[[124 157 108 125 102]
 [141 101 127 123 124]
 [116 154 131 124 121]]
:
[[124 157 108 125 102]
 [116 154 131 124 121]
 [141 101 127 123 124]]

[[127 136 130 127 127]
 [133 131 105 123 133]
 [131 130 108 122 131]
 [128 143 143 134 127]]
:
[[128 143 143 134 127]
 [127 136 130 127 127]
 [133 131 105 123 133]
 [131 130 108 122 131]]

[[147 150 140 142]
 [146 118 108 112]
 [108 130 134 144]
 [134 109 107 129]
 [146 145 112 143]]
:
[[147 150 140 142]
 [146 145 112 143]
 [108 130 134 144]
 [146 118 108 112]
 [134 109 107 129]]

[[158 136 130]
 [127 154 133]
 [121 130 146]]
:
[[127 154 133]
 [158 136 130]
 [121 130 146]]

[[109 102 132 131 132]
 [130 132 131 133 128]
 [132 138 128 123 133]
 [131 149 136 135 128]]
:
[[131 149 136 135 128]
 [132 138 128 123 133]
 [130 132 131 133 128]
 [109 102 132 131 132]]

[[116 119 152 155 125 135 108 118 133 127 152 137 107 108 126 150]
 [117 120 148 150 125 134 110 119 132 128 147 135 111 112 126 146]
 [133 135 131 118 138 125 145 142 124 126 131 134 140 126 126 133]
 [129 129 128 127 128 128 129 129 128 129 127 128 130 129 128 128]]
:
[[133 135 131 118 138 125 145 142 124 126 131 134 140 126 126 133]
 [129 129 128 127 128 128 129 129 128 129 127 128 130 129 128 128]
 [117 120 148 150 125 134 110 119 132 128 147 135 111 112 126 146]
 [116 119 152 155 125 135 108 118 133 127 152 137 107 108 126 150]]

[[108 153 127 152 150 107 119]
 [117 133 111 118 121 131 105]
 [137 135 114 140 124 131 136]]
:
[[108 153 127 152 150 107 119]
 [137 135 114 140 124 131 136]
 [117 133 111 118 121 131 105]]

[[139 107 132 122 134 150 122 113]
 [140 137 140 124 126 125 115 145]
 [148 126 109 119 123 144 121 140]
 [128 129 135 112 117 105 135 117]
 [137 131 125 121 117 114 118 132]]
:
[[140 137 140 124 126 125 115 145]
 [137 131 125 121 117 114 118 132]
 [128 129 135 112 117 105 135 117]
 [148 126 109 119 123 144 121 140]
 [139 107 132 122 134 150 122 113]]

[[141 114 101 144]
 [119 108 143 147]
 [106 146 121 147]]
:
[[106 146 121 147]
 [141 114 101 144]
 [119 108 143 147]]
---
[[132 136 156 135 112 122 114 125 110 133 132]
 [110 124 122 116 131 107 129 103 126 126 125]
 [130 129 130 116 105 133 118 126 123 103 122]
 [114 128 120 115 119 137 120 126 145 142 125]]
:
[[110 124 122 116 131 107 129 103 126 126 125]
 [114 128 120 115 119 137 120 126 145 142 125]
 [130 129 130 116 105 133 118 126 123 103 122]
 [132 136 156 135 112 122 114 125 110 133 132]]

[[128 121 127 127 129 128 143 123 119 128 127]
 [126 134 128 126 127 128 138 130 106 128 128]]
:
[[126 134 128 126 127 128 138 130 106 128 128]
 [128 121 127 127 129 128 143 123 119 128 127]]

[[120 149 120 152 125 121 135 138]
 [139 124 130 131 123 123 125 135]
 [110 155 116 152 131 105 137 134]
 [122 149 121 152 125 124 133 138]
 [119 150 120 152 126 119 135 137]]
:
[[110 155 116 152 131 105 137 134]
 [119 150 120 152 126 119 135 137]
 [120 149 120 152 125 121 135 138]
 [122 149 121 152 125 124 133 138]
 [139 124 130 131 123 123 125 135]]

[[122 130 123 123 133 134]
 [ 99 111 154 144 137 155]]
:
[[ 99 111 154 144 137 155]
 [122 130 123 123 133 134]]

[[145 139 106 118 143 118 148 111 148 111 140 113]
 [144 141 116 118 148 114 144 117 143 114 142 116]
 [121 125 139 121 138 129 124 141 118 133 132 138]
 [129 122 125 126 126 134 132 122 130 127 131 124]
 [133 126 128 126 129 129 130 122 130 125 128 122]
 [152 153 109 119 156 103 146 115 157 105 144 110]]
:
[[121 125 139 121 138 129 124 141 118 133 132 138]
 [129 122 125 126 126 134 132 122 130 127 131 124]
 [133 126 128 126 129 129 130 122 130 125 128 122]
 [144 141 116 118 148 114 144 117 143 114 142 116]
 [145 139 106 118 143 118 148 111 148 111 140 113]
 [152 153 109 119 156 103 146 115 157 105 144 110]]

[[ 99 150 121 125 104 126]
 [128 118 132 131 122 127]
 [122 120 132 142 120 126]
 [119 135 130 107 147 131]]
:
[[ 99 150 121 125 104 126]
 [119 135 130 107 147 131]
 [122 120 132 142 120 126]
 [128 118 132 131 122 127]]
